Turns in one plane each, and the order they were made in; the first pair answered
k401:
[ 1.26  0.46  0.28  0.43 -0.50 -0.75 -0.06 -0.20 -0.64 -0.96  0.90  0.08
  1.32 -0.32  2.08 -0.14  0.03  0.70  0.24  0.49  0.45  0.79 -0.58 -0.26
 -1.56  0.77 -0.33 -1.69 -0.61  0.27 -1.28  0.48] => [-0.15  0.96  0.07  2.13 -0.20  0.25 -0.39 -1.52 -0.47  0.12  1.50 -0.74
  0.24  0.19 -0.82 -0.11  0.50 -1.16 -0.79  0.20 -0.83  0.35 -0.83 -0.17
  0.09 -1.42 -0.29  0.84  0.66  1.48  0.69  0.55]
[-0.70  0.08  0.14 -0.20  0.36  1.34  1.01 -0.96  1.13  1.22  1.57  0.37
 -0.19 -0.05 -2.22  1.70 -0.23 -2.93 -1.69 -0.45 -0.66  0.90 -0.41  1.81
  0.59  0.07  0.03  0.97 -0.02  0.73 -0.46 -0.42] => [ 0.25 -2.06 -0.58 -0.95  0.10  0.42 -1.64  1.41 -0.56  0.49 -1.29 -0.40
 -1.57 -0.21 -0.15  0.19 -1.61  2.55 -1.22 -0.70  0.61 -1.08  0.39 -1.72
 -0.26 -0.35  0.11  1.10  0.60 -1.37 -0.46 -0.69]
[-1.81 -0.03 -0.10  0.76  0.77  1.07  1.28 -0.94  1.93  1.50  0.94  1.12
 -0.84  0.10 -2.88  2.58 -0.58 -2.22 -1.75  0.06 -0.78  1.07 -1.04  2.67
  0.51  0.09 -0.48  0.39 -0.41  0.79 -1.17 -0.74] => [-0.97 -2.39 -0.87  0.02  0.46  0.06 -1.54  1.63  0.14  0.97 -2.03  0.21
 -2.41 -0.10 -0.77  0.83 -2.13  3.72 -1.31 -0.05  0.43 -1.27 -0.42 -1.22
 -0.18 -0.53 -0.43  0.69  0.38 -1.44 -1.03 -1.06]
k269:
[-0.89 -0.98 -0.51 -1.08 -0.11 -0.33 -1.33 -0.38 -1.32  1.66  0.10 -1.06
 -0.22  0.93 -2.20  0.97 -0.18  0.12  0.52 -0.50  0.78  0.49  0.00  0.19
  0.56 -1.20 -0.47  0.57 -0.75  0.17 -1.37  0.95] => [-1.32 -0.35 -0.27  0.40  0.12  0.49 -0.63 -0.52 -0.46  2.09  0.54 -1.02
 -0.55  0.55 -2.53  0.86 -0.23 -0.73 -0.69 -0.33 -0.16  0.11 -0.23  0.75
  0.77 -1.24 -0.61  0.89  0.13  1.04 -0.55 -0.04]
[-0.19 -0.08 -0.84 -1.47  1.53 -1.24  1.52  0.11  1.53  0.76  1.42  1.15
 -0.39 -1.01 -0.29  1.44  0.84 -0.96  0.49 -0.35 -0.26 -0.50 -0.29  0.39
  1.44  1.11  0.69  0.81  0.08 -0.33 -0.16  0.95] => [-0.29  0.09 -0.78 -0.92  1.56 -0.93  1.74  0.20  1.86  0.71  1.49  1.15
 -0.43 -1.14 -0.22  1.35  0.84 -0.95  0.08 -0.17 -0.46 -0.59 -0.21  0.55
  1.43  1.34  0.55  0.60  0.24 -0.19  0.13  0.57]
[ 1.05  1.01  1.48 -0.83 -0.50 -0.25 -0.87  0.30 -0.61  0.94 -0.91  2.31
  2.17  0.91 -0.91 -0.26  0.72  0.54  2.43  0.55  1.93 -0.27  1.52 -1.86
  3.07 -1.02  0.05  0.15 -3.14 -1.42  0.65  1.79] => [ 0.34  1.21  1.44 -0.11 -0.20  0.55 -0.60 -0.39 -0.12  1.83 -0.54  2.15
  1.58  1.07 -2.39 -0.03  0.88 -0.73  1.53  0.38  1.13 -0.15  1.36 -1.39
  3.94 -1.88 -0.04  1.05 -2.58 -0.82  1.38  1.53]
[ 0.47 -0.27  0.82 -1.07  0.77  0.94  1.57  0.11  1.74  0.80  0.84  0.97
  0.83 -1.19 -0.07  1.92 -0.53 -1.68 -0.95 -0.65  0.38  1.69 -0.32  1.59
 -0.58  1.33 -0.60 -0.97 -0.67  0.22 -2.30 -1.19] => [ 0.60 -0.41  0.77 -1.28  0.78  0.67  1.46  0.26  1.57  0.65  0.73  1.03
  0.85 -1.11  0.36  1.81 -0.46 -1.45 -0.58 -0.63  0.50  1.64 -0.26  1.47
 -0.72  1.54 -0.49 -1.18 -0.93  0.00 -2.59 -1.05]
k181:
[ 0.05  0.07 -0.85  0.73 -0.78  0.14 -0.72 -1.31 -0.54 -0.23 -0.04 -1.26
 -0.34  0.21 -0.32 -0.99  1.08  0.17  1.15 -0.17 -0.53 -0.76  0.06 -0.68
  1.01 -1.11  0.92  1.16  0.33  0.60  1.30  1.48] => [ 0.48 -0.38 -0.98  1.51 -0.44  0.53 -0.34  0.43  0.43 -0.23 -0.98 -0.88
 -0.88 -0.83  1.13 -1.23 -0.03  1.83 -0.14  0.26 -0.54 -1.48 -0.13 -0.72
 -0.04  0.13  0.74  0.11  1.07  0.36  0.97 -0.36]
[ 1.59  0.05 -0.34  0.30  0.71 -1.11 -0.35 -1.24 -0.79 -2.36 -0.16 -0.75
  0.44 -0.60  0.13 -1.77 -0.05  1.66  1.34  1.37 -0.40  0.21 -0.43 -0.89
  0.56 -0.14  0.85  0.66  0.22 -1.06  1.02 -0.19] => [ 1.69 -0.43 -0.29  0.12  0.95 -0.95  0.13 -0.26 -0.03 -2.15 -0.49 -0.19
  0.49 -1.14  0.74 -1.25 -0.67  2.26  0.51  1.50 -0.14  0.25 -0.59 -0.60
 -0.15  1.12  0.78 -0.27  0.19 -1.43  0.18 -1.29]
[ 0.49 -0.84  0.60  0.53 -0.24 -0.56 -0.50  1.70 -0.15 -1.36 -1.53 -0.08
 -0.32 -0.19  1.60 -0.36 -0.23  2.66 -0.30  0.06  0.88 -1.58 -0.07 -1.80
 -0.93  1.19  0.04 -0.78  0.29 -0.55 -0.59 -0.65] => [ 0.45 -1.14  0.79 -1.58 -0.04 -0.75  0.23  1.06  0.23 -0.87 -0.65  0.67
  0.42 -0.05  0.66  1.45  0.11  1.30  0.03 -0.54  1.67  0.17 -0.22 -0.61
 -1.02  1.95 -0.06 -1.22 -1.03 -1.11 -2.33  0.14]

(two turns a pair)
[-0.03  0.17  0.11 -0.01  0.34  0.35  0.94  0.21  0.66  0.17  0.32  0.34
  0.09 -0.32  0.13 -0.08  0.03 -0.29  0.04 -0.23  0.20  0.36 -0.11  0.81
 -0.20  0.97  0.26 -0.70  0.26 -0.24 -0.90  0.14] => [-0.20  0.76 -0.03  0.92  0.04  0.41  0.28 -0.52 -0.05 -0.10  0.40 -0.29
  0.01 -0.05 -0.35 -0.94  0.55 -0.59  0.84 -0.05 -0.24 -0.17  0.02  0.14
  0.59 -0.24  0.50  0.23  0.66  0.17  0.36  0.75] | k181 k181
[ 1.15  0.34 -0.19 -0.32 -0.48 -0.44  1.08  0.27  0.94 -0.02 -0.53 -0.24
  0.52 -0.78  1.05 -0.34 -0.61  1.22 -0.57 -0.47 -0.18 -0.94  0.25  0.55
 -1.15  0.03 -1.04 -0.60  0.59 -0.25  0.03 -1.90] => [ 0.45  0.91  0.07 -0.28 -0.37 -0.25  1.41 -1.41  0.95  0.51  0.70 -0.27
  0.71 -0.19 -0.92  0.31  0.30 -1.26 -0.61 -0.78 -0.54 -0.17  0.11  1.43
 -0.17 -0.87 -0.99  0.41  0.32  0.41  0.49 -1.00] | k269 k401
[ 0.80 -0.65  0.18 -1.80  0.04 -1.11 -0.49  0.56 -0.28 -0.72 -0.48  0.17
  1.01  0.25  1.37  0.14  0.40  0.54  1.26 -0.45  1.59  0.37  0.28 -0.07
 -0.93  0.23  0.37 -1.23 -1.15 -0.82 -1.11  0.81] => [-0.24 -0.74 -0.04 -1.56  0.40 -0.75 -0.83 -0.77 -0.38  0.60  0.11 -0.23
  0.19  0.97 -1.31  0.77  0.80 -1.17  0.80 -0.98  0.97  0.62  0.22  0.11
  0.49 -1.57  0.40  0.74 -0.75 -0.34 -0.24  1.70] | k269 k401
[-0.29  1.15  0.84 -1.20 -0.68 -0.44 -1.55 -2.00 -0.89 -0.01  0.31 -1.84
  0.36  1.64 -1.50  0.31  0.90 -1.43  1.89 -1.27  0.33 -0.92  0.00 -0.61
  0.60 -1.21  1.06  1.08 -0.47  1.21  1.16  1.72] => [-0.31  1.49  0.80  1.92 -0.46  1.13 -0.78  0.01  0.79 -0.22 -0.58 -1.74
 -0.69  0.22 -0.01 -0.83 -0.39 -0.01 -0.64 -0.45 -0.91 -2.79 -0.26 -0.68
 -0.43 -0.18  0.69  0.48  1.77  2.20  2.42 -1.73] | k269 k181
[ 1.16  0.01 -0.10  1.12  0.85 -0.16 -1.10 -0.17 -0.81  0.49 -1.51 -0.26
 -2.10  1.01 -1.27 -2.32  1.79  0.75  1.70 -0.20 -0.74 -0.04 -0.12 -2.14
  1.33 -2.01  0.75  4.79  0.69  0.27  0.11  1.07] => [ 1.27  0.89  0.01  3.25  0.90  0.69  0.08  0.74  0.59  0.17 -1.50  0.05
 -2.13  0.02  0.05 -3.00  1.45  0.62  0.40  0.80 -1.48 -0.73 -0.64 -1.36
  0.66 -0.91  0.62  3.71  1.74  1.33  0.85 -0.92] | k269 k269
[-0.41 -0.17 -0.09  0.01 -0.46 -0.41 -0.30  0.51 -0.22 -0.25 -0.22 -0.25
  0.46  0.00  0.62 -0.08 -0.66  0.71 -0.05 -0.27  0.28 -0.37  0.16 -0.05
 -0.26 -0.01  0.15 -0.18  0.08  0.32 -0.46 -0.56] => [-0.65  0.48 -0.14  0.37 -0.61 -0.06  0.10 -0.28 -0.06 -0.12  0.42 -0.19
  0.68  0.09 -0.12  0.07 -0.29 -0.61 -0.11 -0.20 -0.19  0.03  0.05  0.60
  0.12 -0.19  0.23  0.04  0.04  1.01 -0.12 -0.43] | k401 k181
[ 0.03  1.19  0.08  1.39 -0.36  0.78  0.77 -0.63  0.59 -0.33  0.79  0.65
  0.20  0.35 -0.40 -0.56  0.26 -2.01 -1.01  0.54 -1.07  0.10 -0.28  1.27
  0.50  0.53 -0.55  0.22  0.73  1.40  0.65 -1.13] => [ 0.75 -0.55 -0.34  0.06 -0.69 -0.31 -1.36  0.89 -1.04 -0.79 -1.11  0.04
 -0.56  0.40  0.98 -1.32 -0.70  2.05 -0.02  0.03  0.24 -1.18  0.31 -1.34
  0.05  0.11 -0.36  0.39  0.63 -0.35  0.23 -0.77] | k401 k269
[ 0.77 -0.57 -0.35  0.40 -0.37  0.75 -0.83  0.65 -0.73  0.26 -1.10 -1.35
  0.26  0.48 -0.50  0.30 -0.46  0.84  0.14  0.70 -0.39  0.36  0.35 -1.09
 -0.21 -0.92  0.65  0.89 -0.31 -0.90  0.42  0.25] => [ 0.94  0.10  0.14 -0.23 -0.45  0.65  0.22  0.04 -0.23  0.08 -0.04 -0.68
  1.39  0.46 -0.39  1.16  0.04 -0.85  0.51  0.81 -0.14  1.62  0.10  0.38
 -0.53  0.01  0.64 -0.17 -1.31 -0.73 -0.47  0.60] | k401 k269
[-1.37 -0.56  0.78  0.63  0.13 -0.12  0.07 -0.72 -0.47  1.43  0.71 -0.52
 -0.38 -0.75 -1.55  0.50 -1.15  1.02  0.40 -0.81  0.39 -1.00  1.22 -1.78
  1.70 -1.10  0.32  1.62  2.55 -0.09 -0.27  1.64] => [-1.12  0.05  0.95  2.12  0.17  0.66  0.99  0.16  0.52  1.01  0.53 -0.25
 -0.20 -1.62 -0.28 -0.12 -1.44  1.29 -0.57  0.09 -0.25 -1.61  0.91 -1.35
  0.96 -0.11  0.23  0.53  3.41  0.59  0.06 -0.11] | k269 k269
[ 1.12  0.88  1.18 -1.00 -0.97 -1.25 -0.46 -0.51 -0.60  0.26 -0.65 -0.20
  0.41 -0.25  0.20 -0.28 -0.06  1.08  1.42 -0.13  1.43  0.11 -0.05  0.59
  1.10  1.43 -0.05 -0.31 -2.25  0.09 -0.01  1.43] => [ 0.40  1.17  0.99  1.48 -0.87 -0.19 -0.67 -0.43 -0.17  0.63 -0.89 -0.88
 -0.70 -0.51 -0.50 -1.43 -0.29  1.01  0.15  0.13  0.19 -1.33 -0.21  0.12
  1.90  0.30 -0.08  0.98 -0.60  1.21  2.08  0.12] | k401 k181
[ 0.40  0.91  0.51  0.94 -0.04  0.67  0.65  0.24  0.80 -0.27  0.33 -0.10
  0.55 -0.94  0.70 -0.65 -0.38  0.06 -0.69 -0.20 -0.42 -0.55 -0.56  1.05
 -0.17  0.83 -0.37 -1.31  0.10  1.14  0.20 -0.76] => [ 0.15  1.13  0.65  0.11 -0.03  0.34  0.61 -1.00  0.20 -0.12  0.99 -0.25
  0.99 -0.38 -0.28 -0.06  0.43 -1.30  0.32 -0.63 -0.26  0.43 -0.45  1.31
  0.50  0.15 -0.26 -0.85 -0.74  1.15  0.03  0.64] | k181 k181
[-0.81 -0.10 -0.49  1.35 -0.12 -0.19  0.00 -0.25  1.72 -0.08 -0.18  0.65
  0.27 -1.70 -0.13 -1.69 -0.21 -0.81 -1.02  0.52  0.10  1.07 -0.52  2.23
 -0.95 -0.81  0.74  0.83  0.67  1.94 -0.75 -1.69] => [-0.27 -1.17 -0.72  0.24 -0.26 -1.00 -1.35  0.73  0.54 -0.56 -1.44  0.31
  0.03 -1.63  1.08 -2.22 -0.81  1.80 -0.20  0.32  1.07  0.28 -0.12  0.61
 -1.48 -0.88  0.90  0.65  0.42  0.63 -1.18 -1.36] | k401 k269
[-0.24 -0.09  0.78  0.07  0.08 -1.08 -0.78 -1.75  1.17 -0.19  0.62  1.06
 -0.34  0.03 -0.40 -1.34  1.39 -0.45  0.47 -2.45 -0.45  0.39  1.69  0.27
 -1.24 -0.31  0.75  0.78  1.32  0.24  0.67 -0.26] => [ 0.19 -0.43  0.83  0.07  0.02 -1.19 -0.94 -0.98  1.11 -0.66  0.01  1.09
 -0.34 -0.30  0.79 -1.67  0.97  0.74  0.49 -2.26 -0.22 -0.16  1.79 -0.07
 -1.78  0.13  0.70  0.20  1.39 -0.13  0.47 -0.74] | k269 k401
[-0.12 -1.04 -0.17 -0.92  1.00  0.30 -0.48  0.84  1.38  0.58 -0.29  1.16
 -0.41 -0.91 -0.04  1.34 -0.67  1.25 -1.59 -0.80  0.71 -0.03 -1.05  1.51
 -0.81  1.92 -0.72 -0.78  0.19  0.47 -1.52 -1.71] => [-0.55 -0.71 -0.06  0.23  1.04  0.73 -0.48  0.68  1.61  0.72 -0.35  0.98
 -0.76 -1.10 -0.37  0.84 -0.67  0.86 -2.07 -0.67  0.19 -0.62 -1.09  1.62
 -0.73  1.52 -0.69 -0.40  0.80  0.93 -0.75 -2.11] | k401 k269
[ 0.86  0.50 -0.13 -0.78  0.92 -0.81  0.73  0.31 -0.78 -1.67 -0.78 -0.30
  0.80 -0.29  3.14 -1.50  0.71  0.83  1.09  1.35 -0.53 -0.10 -0.93 -0.02
 -0.70  2.01  0.76 -2.88 -0.52  0.38 -0.79 -1.08] => [ 0.06 -0.54 -0.45 -3.01  0.99 -1.63 -0.58 -1.61 -2.28 -0.41 -0.26 -0.83
  0.34  1.23 -0.17 -0.17  1.49 -0.18  2.23 -0.16  0.13  0.99 -0.56 -0.49
  1.01 -0.27  0.88 -0.54 -1.44 -0.37 -1.09  1.61] | k269 k269
[-0.03  0.46 -0.05  0.12 -0.42  0.53  0.21  0.31  0.70  0.31  0.47  0.63
  0.52 -0.15 -0.85 -0.42  0.19 -1.06 -0.31  0.00 -0.20 -0.04 -0.19  0.69
  0.11  0.42  0.18  0.19  0.34  0.04  0.31 -0.25] => [ 0.41  0.34 -0.01 -0.19 -0.46  0.31  0.20  0.60  0.60  0.23  0.30  0.67
  0.76 -0.25 -0.02 -0.37  0.13 -0.60 -0.08  0.12  0.18  0.07 -0.17  0.69
 -0.29  0.95  0.04 -0.39 -0.05 -0.25 -0.10 -0.09] | k401 k401
[ 0.45  1.60  1.28  3.08 -0.55 -0.33  0.15  0.55  0.24 -1.40 -0.48  0.85
  1.56 -1.10  2.23 -2.64  0.90  0.36 -0.11  1.51 -0.93 -1.26 -0.34  0.66
 -0.62  0.96  0.30 -2.05  1.48  1.19  1.06 -0.86] => [ 0.95  0.19  1.03 -0.59 -0.80 -2.28 -1.65 -0.18 -2.04 -1.55 -0.76  0.44
  1.98  0.10  1.66 -1.80  1.40  1.61  2.67  0.37  1.26 -0.21  0.47 -0.70
 -0.20  0.05  0.75 -1.57 -0.47 -0.86 -0.54  2.17] | k269 k269
[-0.25  0.00 -0.32  0.65 -0.68 -0.25 -0.71  0.25 -0.30 -0.63 -0.58 -0.32
  0.17 -0.26  0.96 -1.28  0.30  0.38  0.71  0.84 -0.07 -0.75  0.05 -0.91
 -0.02 -0.50 -0.42 -0.31  0.44  0.41  0.59 -0.05] => [-0.07 -0.48 -0.33 -0.07 -0.60 -0.40 -0.43  0.96  0.00 -0.41 -0.88  0.13
  0.10 -0.37  1.28 -0.73 -0.16  1.05  0.34  0.67  0.37 -0.42  0.07 -0.65
 -0.62  0.35 -0.45 -0.85  0.15 -0.07 -0.37 -0.40] | k269 k181
[-0.07  1.71 -0.91 -3.12 -0.01  0.40 -0.23  1.15  0.43  0.97  0.90  1.55
  2.26  0.36 -0.24 -0.23  1.65 -0.59 -1.16  0.22  0.71  0.47 -0.49  0.88
 -0.20  1.45  0.98  0.55 -1.08 -0.84 -2.05  0.34] => [-0.95  1.54 -1.32 -0.47  0.21  1.53 -0.93  1.34  0.71  1.64  0.39  0.64
  0.49  0.24 -1.59 -1.21  1.17 -0.27 -2.71  0.15 -0.74 -1.25 -0.64 -0.05
  0.81 -0.25  0.91  2.45  0.89  0.04  0.38 -0.79] | k401 k269
[ 0.92  0.26  0.10  0.66 -0.48  0.01 -0.50 -0.21 -0.40 -1.50  0.16  0.08
  1.37  0.32  1.17 -0.84  0.38 -0.55  1.46  0.41 -0.08 -0.04  0.28 -0.11
  0.11  0.55  0.52 -0.03 -0.24  0.11  0.90  0.54] => [ 0.49  0.48 -0.06  1.53 -0.23  0.69 -0.38 -0.35  0.20 -0.98  0.32 -0.05
  1.02  0.10  0.33 -0.79  0.41 -1.30  0.57  0.46 -0.68 -0.30  0.05  0.35
  0.48  0.15  0.32  0.51  0.49  0.69  1.54 -0.04] | k181 k401
[-0.45  1.20  0.72  0.25 -0.07 -0.42 -0.21 -1.30 -1.38 -0.21  1.11 -0.66
  0.69  0.90 -1.05 -0.15  1.21 -2.07  1.49 -0.19 -0.56  0.06 -0.13 -0.44
  1.30 -2.04  0.49  1.42 -0.39  0.40  0.36  1.50] => [-0.39  1.35  0.74  2.93  0.04  0.99  0.55  0.64  0.24 -0.42  0.31 -0.38
 -0.10 -0.45  0.67 -1.27 -0.04 -0.80 -0.73  0.66 -1.52 -1.45 -0.43 -0.53
  0.22 -0.79  0.09  0.52  1.22  1.21  1.24 -1.65] | k269 k181
[-0.56 -0.16  1.21 -1.63 -0.27 -0.95 -0.81  1.13 -2.25  0.08 -1.62 -0.88
 -0.27  0.63 -0.87 -1.51  0.11  2.00  1.68  0.09  0.52 -0.78 -0.15  0.30
  0.08 -0.70  1.22  1.10  0.80  0.13  1.50  2.71] => [-0.69  1.01  1.62 -2.03 -0.02 -0.52  1.08 -0.09 -1.27  0.20  0.05 -0.05
  1.02  0.55 -1.40 -0.25  0.96 -1.12  1.70  0.25  0.45  1.08 -0.53  2.65
  0.04  0.44  1.22 -0.03 -0.12  0.97  0.54  3.04] | k401 k269
[ 0.38 -1.81 -0.30 -1.56  1.90  0.54 -0.30  0.45 -1.58 -0.68 -0.98  0.10
  0.51  1.14 -0.54  0.45 -0.60  2.00  1.32 -1.31  1.98  0.83  0.62 -1.30
  0.74 -0.59 -0.59  0.26 -0.94 -1.88 -1.97  1.50] => [-1.01 -0.98 -0.38  0.86  2.38  2.15  0.66 -0.54 -0.07  0.74  0.05 -0.10
 -0.50  0.94 -3.15  0.65 -0.47 -0.64 -0.84 -1.22  0.03  0.70  0.13 -0.09
  2.07 -1.64 -0.78  1.96  0.61 -0.09 -0.17  0.31] | k269 k269
[-0.28  0.31 -0.16  0.17 -0.38 -0.14 -0.53 -0.42 -0.73 -0.40  0.10 -0.42
 -0.78 -0.63 -0.69 -0.01 -0.76 -0.28  0.09  0.69 -0.39 -0.21  0.45  0.38
 -0.22 -1.24 -0.45  0.20 -0.44  0.82  0.08  0.29] => [-0.04  0.51 -0.05  0.59 -0.40  0.13 -0.38 -0.05 -0.49 -0.67  0.01 -0.30
 -0.70 -0.90 -0.10 -0.24 -0.89 -0.18 -0.24  1.03 -0.38 -0.55  0.34  0.45
 -0.54 -0.77 -0.60 -0.32 -0.21  0.92  0.07 -0.09] | k269 k269
[ 1.83 -1.34 -0.31 -0.60  0.86  0.37  3.02  1.36 -0.18 -0.17 -1.57 -0.23
 -1.69 -0.81  1.43 -1.32 -0.97  1.55 -1.11 -0.08 -0.58 -0.33  1.04 -0.54
 -0.14 -0.64  0.35 -0.82  1.70 -0.15 -0.74 -0.40] => [ 1.37 -0.93 -0.01 -2.44  0.89 -0.44  2.91 -0.90 -1.06  0.19 -0.14 -0.20
 -0.68  0.23 -0.78  0.02  0.47 -0.97  0.64 -0.88 -0.18  1.44  1.13  0.22
  0.95 -1.63  0.55  0.06  0.23 -0.30 -1.25  2.17] | k181 k181
[-0.36  0.38  1.11 -0.08  0.47  0.74  1.18  0.25  1.73  0.42  1.10  0.23
 -0.02 -1.36  0.46  1.54 -0.65  0.02 -1.93 -0.43 -0.14  1.72  0.14  2.01
  0.34  0.64  0.49 -0.30  0.12  0.31 -1.40 -1.82] => [-0.26  0.86  1.00 -1.28  0.13 -0.24  0.43 -1.35  0.41 -0.01  1.81 -0.10
  0.86 -0.41 -0.40  1.66  0.43 -1.09  0.07 -0.79  0.39  2.43  0.36  1.94
  1.13 -0.40  0.73  0.24 -0.95  0.21 -1.50  0.53] | k269 k181
